Each row of D is roughly a mix of the hidden directions of one of 3 groups.
D (98 x 10):
[[ -6 -16   3   5  16  15   0  11  24   5]
 [ 33  -1  -2  12  -1  -4  10  -9  -8   1]
 [ -3  -8  -4 -10   5  10 -18  25  -5 -16]
 [ -8   5  10  21  11 -11   8  11  22   2]
 [ -6   4  11  -3   5 -20  -8 -12  27  -1]
 [  9   8  -7  32 -15   6  -6  -2   0   4]
 [ -5  -4  -3   3  -4  -5 -24  22  12 -17]
 [-23   4 -11 -26   8  -5  -2   6  -2 -10]
 [  8 -27   9  10  -8  16   1  13   3  -8]
 [ -7  -7  -4 -19 -14 -11  -5  24  -6 -12]
 [ 28 -14  -6  -3   3  -1   9  11 -16  -5]
 [ -5  -5   1 -16 -15   9 -16  13 -14 -18]
 [ -7  12  -6  20  13   5   8 -21   2  14]
 [ 24   9 -15   6  -1 -15  -7   5 -17   2]
 [  4   6   6 -13 -22 -14  -1 -10 -19 -12]
 [ -6  16  11  -4 -21 -17  10  -1  -8 -15]
 [ 21  -2 -18   5   8  -7  -6  25  -2   3]
 [-19  -1   9   5  -1 -23   0  17  16   2]
 [-13  10  -1 -19 -18  -8 -18  -8  -7  -8]
 [  9  10  -2  20  16  12  11 -14  11  12]
 [ -2  -8  24   3  -8 -22   8 -12  11   3]
 [-10  26  -3   8   8  10  -6 -20   6   9]
 [  9  -9  12  23  -1  18  12 -11  -2  10]
 [  8 -24  11 -18   2   0  -2  19   4  -9]
 [ 20  22  -4  13   1 -10  -1 -16   6   8]
 [  5  -1  -1  34   0  15  -3  -8  -1   8]
 [ 17  -1   5  27 -14   7  -7  -6  13   1]
 [-14 -25  10  -7  10  -1  -4  17   9  -8]
 [-23   8  17   7 -23   0  -1   7   2  -1]
 [  5  -5   7  26   6  12   3  -8  19  12]
 [ -5  20  -8  19   1   1   7 -22  -4  11]
 [ -6 -14  14   2 -18 -21   7  13   9  -4]
 [-18 -14   5 -28  11   2   1  -2 -11  -1]
 [-18  13   3 -21  -6 -20   3   2 -13  -3]
 [-16  -6  -3 -14  12  24  16   0   6  -1]
 [-17  16   6 -25   9 -10  -5  -6  -9  -6]
 [-18  16  -2  12   5  10 -16  -4  15  14]
 [ 26   5 -11  14 -16 -10 -10   6  -5  -2]
 [ 14 -20   0  16   4   3   2  25   7   1]
 [ -9 -19  -2   4 -21   9   3  20  -7  -9]
 [ 13 -21  -3   2  11  13  18  17  -7  -2]
 [ 22   0   6 -13 -13 -13  13 -16  -5  -5]
 [-12 -21   8 -14  13   5   4  13  18  -1]
 [ 21   8   5   4  16 -15 -21  -4   8  -4]
 [ 26   7  -9   7 -19  -7   9  -6 -11   3]
 [-10 -12  -5  -7  -1  -4   1  34   1  -6]
 [-16   1 -12   3 -17  18 -17   7 -12  -7]
 [-12  15 -17   6  -8   5  -4  19  17   9]
 [-17   2  12   4 -28 -16   4  -1   4   5]
 [  3   1   4  22   6  19   6 -22   2   9]
 [-14   3  -9  -6  -9  12 -14  20  15 -12]
 [ 27 -14   1  20   0   1   3  -8 -11   2]
 [ 17   5   4  20  11   6  11 -21   5  10]
 [-18   2   2 -20   7   9  -3 -23  -7  10]
 [ -5  -3  -9 -30  15  -8   0  -5 -15   3]
 [ 12   5   3  30   4   2   0 -16  10  11]
 [-15  -9 -14 -20  -2   7   8  20 -10  -5]
 [ 21   0 -18  -5 -15   8  12  14 -10  -9]
 [-25 -10   7 -24   4   4   3   5   9  -8]
 [-20  14 -13 -23  -1  -5  -7  10  -4  -9]
 [-15  12  17  -7  12  -9  23   2  -8  -3]
 [ -5  -6  -9 -14 -18  -2 -12  20 -14 -13]
 [ 17   1  -5  -4  -6  -3   5   9 -32   2]
 [  0   4   5  -2  -5   5  12 -35  -3   8]
 [ -4  10   8  24 -16 -11  -2  -8  16   7]
 [  6   7 -12  -1  18  27   1 -13  -9   3]
 [ -6  -3  -8  12  -7   7  -5  15  30   4]
 [ 14  -2  -6  11  25 -10   9  18   8   3]
 [-17  -4   1 -26  -1  -6  -9   9  10 -16]
 [  5  23  -8  -8  18  -8  13 -11 -12   8]
 [  5  29 -11  -3 -10  -9  -2 -15 -10   3]
 [ 17  -8   6   4 -17 -25  -5  10  -9  -5]
 [ 23  -7  10  19   9  -6  -8  -6  15   6]
 [ 13   4  -5  22   6  -2  -4  26  11  -3]
 [  3 -27   1 -12  14  -7   5  20  -1  -5]
 [-14  -6   3  14   3  17   5   3  26  10]
 [ -3  16  -8 -10  -9 -25 -13  -5   4 -14]
 [-15  -2   7  -4 -20 -14  -9  21   1 -11]
 [ 15   3  12  -7 -22 -21  -6  -5  -7  -7]
 [  7  10   6  22 -24  12   0   5   6   9]
 [-15   3  13  21  -1  -9   2   1  25   2]
 [  8   9  -1 -15  16 -15   2  -5 -26   3]
 [-22  -9   6 -23   6  -8  -9  14   0  -5]
 [-17  22   9 -11 -13  -2   7 -12 -14  -1]
 [ 12  14   7  14   1 -12   4 -24 -10  11]
 [-12   9 -21  -4   6  18 -11  19  -4  -2]
 [ -5  -5  -6 -25  -5  -9  -3   2 -18 -19]
 [-15  -2  22  -1   3  -7  23 -15   5  -4]
 [  0   2  11 -18  -7 -20 -15 -17 -10  -5]
 [-12 -11  10 -17 -18 -19  -2  12   0  -9]
 [ 11   6  -9  27   4   7  -5   4  15  16]
 [ -7  10   4  18  13   2   3 -23  14  11]
 [-12   3   0 -11 -18 -11 -14  22  -7 -11]
 [-15  -5 -10  18  -5  27   0  11   2   0]
 [  7  -8  -2  -4  12 -26   7  20   4 -10]
 [ 28   7  -1  16   8 -10  14  -2   8   8]
 [-33   4   4  -7 -12   2  -7   2  13  -2]
 [-11  -3  20  12 -11  21  10 -11   9   4]]
Here is one row from each group, named. Which group is each of the other rows in?
[  3 -12  15  17   8  -4  12  15  15 -14]
(94)
[  0   4 -18  10 -18  27   4   4  -5  -6]
(87)
[-16  13  -9  -5  13 -13  11 -22  -6   8]
(38)

[-19   1 -13  -9   1  11 -13  24  -4  -5]
(87)
[  2   6  -5   3 -36  -9  -9   1  -5   6]
(94)
[-11   8 -20 -20  13  -5  -1  12 -15  -4]
(38)
[  9   9  12  13 -10 -14   1 -27  -1   5]
(38)
[  2  -5  -9  -6 -19  -9  -9  24 -12 -11]
(87)
[  9 -12  -7  23 -11  12   9  12  12  12]
(38)
[ 20   4  -8   9   6  21   9 -12 -11  14]
(94)
[-19  -8  10  12  -2 -12   1  10  20  14]
(94)
[10 -1 -1 26 -7 12  5 -5  9 21]
(94)
